(in the rows, 128 means zero)
One turn moves every row onto another: examples first, then more rows asked:
Z663: [127 106 148 133  97 139 133 122 121 119 114 116]
Z763: [125  78 131 124 147 113 124 127 114 104 146 130]
Z792: [117  95 113 135 113 141 114 143 105 138 152 134]
Z858: [137  75 143 136 100 115 156 123 137 112 129 141]
Z799: [108  94 113 121 111 136 118 137 103 136 154 121]
Z650: [131  73 143 128 100 112 157 117 135 113 132 131]
Z30: [118 101 130 129  86 148 115 132 108 121 140 141]
Z163: [127  66 141 143 107 111 148 116 138 130 133 138]
Z669: [134  87 132 120 136 114 125 142 116  91 136 137]
Z273: [131  84 123 123 140 122 122 154 104 113 145 137]
Z148: [136  70 141 143 107 116 154 116 136 118 134 142]
Z710: [135  82 132 130 146 117 122 136 115 100 143 141]
Z334: [117  99 147 133 104 136 134 109 120 128 122 108]
Z94: [129  86 124 113 135 119 125 155 103 108 143 131]
Z468: [123  83 123 112 139 117 125 147 102 114 147 125]
Z997: [135  73 142 143 101 113 147 128 139 123 128 145]
Z961: [130  68 141 136 107 113 155 111 136 120 136 133]
Z938: [125  83 132 113 139 112 126 133 113  95 142 125]
Z910: [123  69 143 128 100 108 152 117 137 123 131 129]
Z768: [133 104 146 149 104 144 130 121 123 125 116 128]
Z582: [116  95 126 138  95 150 113 125 108 131 146 143]
Z221: [123  96 145 150 113 141 130 109 122 135 124 119]
Z774: [126  80 122 122 144 119 123 146 103 118 149 132]
Z400: [130  74 144 129  93 110 151 128 138 117 125 136]
Z320: [114 102 115 115 100 137 121 148 104 125 147 124]
Z108: [110  98 128 118  85 144 117 126 105 123 144 128]
Z250: [122 102 115 128 103 142 117 154 106 127 146 137]
Z454: [108  93 127 129  94 145 115 117 106 133 149 131]

Z710 moves to Z763
Z250 moves to Z792
Z468 moves to Z94
Now these:
Z108 moves to Z30
Z663 moves to Z768
Z650 moves to Z858
Z997 moves to Z163

One turn moves every row onto another: examples first, then more rows asked:
Z636: [108 129 142 114 123 156 136 120 128 142 124 134 146 130 120 145 144 122
 158 141 125 116 116 125 122 125 136]
Z686: [138 106 178 125 135 121 119 106 138 124 119 134 112 124 113 133 154 144
 139 118 151 121 137 129 132 114 128]
Z35: [148 110 171 122 155 135 133 115 121 111 137 120 124 132 112 146 150 131
 140 118 142 139 130 110 107 110 133]
Z734: [159 143 151 121 121 124 123 123 101 110 145 127 137 131 139 129 134 141
  98 114 136 135 143 127 122 104 152]
Z978: [108 138 140 113 136 115 117 125 144 124 130 116 131 139 125 132 157 131
 152 141 138 101 113 127 143 141 147]
Z718: [154 133 155 115 136 135 125 138 106 101 147 117 130 129 126 116 135 128
 107 122 126 154 135 126 113  99 145]
Z814: [119 150 129 112 117 121  99 161 127 108 127 140 141 140 128 135 133 132
 125 117 142 131 116 148 117 144 148]
Z853: [150 128 173 126 107 124 100 118 128 119 124 124 123 135 131 110 139 143
 117 121 149 118 141 146 152 116 146]
Z732: [154 140 167 119 123 132 126 139 106 101 134 122 137 130 131 113 128 131
 109 118 140 148 133 137 137  95 152]
Z251: [133 115 180 134 140 117 122  96 131 124 127 147 120 127 112 137 163 131
 127 120 139 117 135 130 118 114 131]
Z776: [125 150 136 106 128 115 106 157 135 103 126 132 137 152 132 123 132 130
 134 128 138 120 132 143 143 155 152]
Z160: [156 146 169 128 119 126 120 128  96 103 140 138 142 141 131 118 132 121
 104 118 138 135 140 133 130 109 156]
Z994: [142 129 178 129 148 128 143 120 104 102 131 146 138 129 118 140 146 123
 119 116 132 144 131 121 111 102 136]
Z308: [141 112 184 125 129 125 107 101 140 121 117 116 123 138 122 139 150 138
 130 124 145 109 145 131 134 132 128]
Z786: [123 122 148 114 136 164 133 127 128 125 123 136 137 127 125 135 154 123
 158 145 101 129 115 139 119 122 140]
Z847: [113 143 134 103 128 121  96 159 123 111 128 130 129 159 142 138 127 126
 131 137 136 122 111 139 127 140 143]
Z93: [131 137 135 108 140 153 132 160 123 101 129 148 142 147 130 119 130 129
 142 128 107 140 128 142 124 136 141]
Z220: [108 122 141 104 141 153 125 132 131 138 127 135 129 152 128 142 136 119
 152 149 115 121 110 133 120 122 131]
Z178: [110 140 142 111 126 120 115 119 135 130 127 111 131 124 126 138 162 124
 150 153 130 109 110 128 138 130 151]
Z415: [101 134 137 103 127 124 106 132 129 134 127 122 125 150 137 140 139 124
 143 153 132 106 110 127 134 132 137]
Z865: [129 132 135 113 129 162 126 151 126 123 131 151 147 143 117 137 129 122
 146 120 123 143 119 146 107 131 145]
Z474: [147 133 171 133 111 114 100 105 124 125 135 139 125 139 124 116 148 130
 112 122 145 109 145 141 137 121 151]
Z487: [112 125 139 114 148 153 141 128 130 122 133 131 136 134 124 128 155 130
 161 142 109 121 109 126 124 122 135]
Z615: [ 98 146 137 112 111 115 109 131 127 127 120 123 140 126 131 142 148 133
 137 140 143 104 113 126 134 139 138]
Z919: [141 134 143 107 134 148 117 161 122  98 120 151 137 142 129 134 132 124
 144 126 115 146 131 150 117 144 147]
Z513: [155 127 165 127 148 131 139 116 111 107 137 133 137 132 128 155 144 142
 119 104 140 141 132 122 106 106 141]
Z310: [143 119 174 120 151 130 145 127 117 106 128 131 127 121 113 137 142 133
 131 116 142 152 128 120 119  94 134]
Z197: [120 131 138 103 142 149 115 159 124 115 128 143 133 162 133 140 124 121
 139 132 118 138 111 145 113 130 138]
Z805: [150 134 161 123 111 119 112 101 128 132 132 129 129 131 134 129 142 143
  99 120 136 111 155 141 135 116 144]
Z909: [146 135 168 117 110 124 100 126 126 111 127 114 130 136 135 110 135 135
  95 126 130 124 151 146 140 121 139]
Z422: [145 117 175 129 138 128 127  95 138 130 123 134 130 132 122 154 152 143
 120 110 138 118 144 136 118 118 131]
Z869: [128 151 137 104 124 104  99 153 128 103 124 125 131 138 130 138 141 124
 135 134 144 126 126 139 135 152 158]

Z865 moves to Z814
Z415 moves to Z220
Now these:
Z909 moves to Z308
Z422 moves to Z513
Z919 moves to Z869
Z310 moves to Z732
Z776 moves to Z978
Z474 moves to Z251

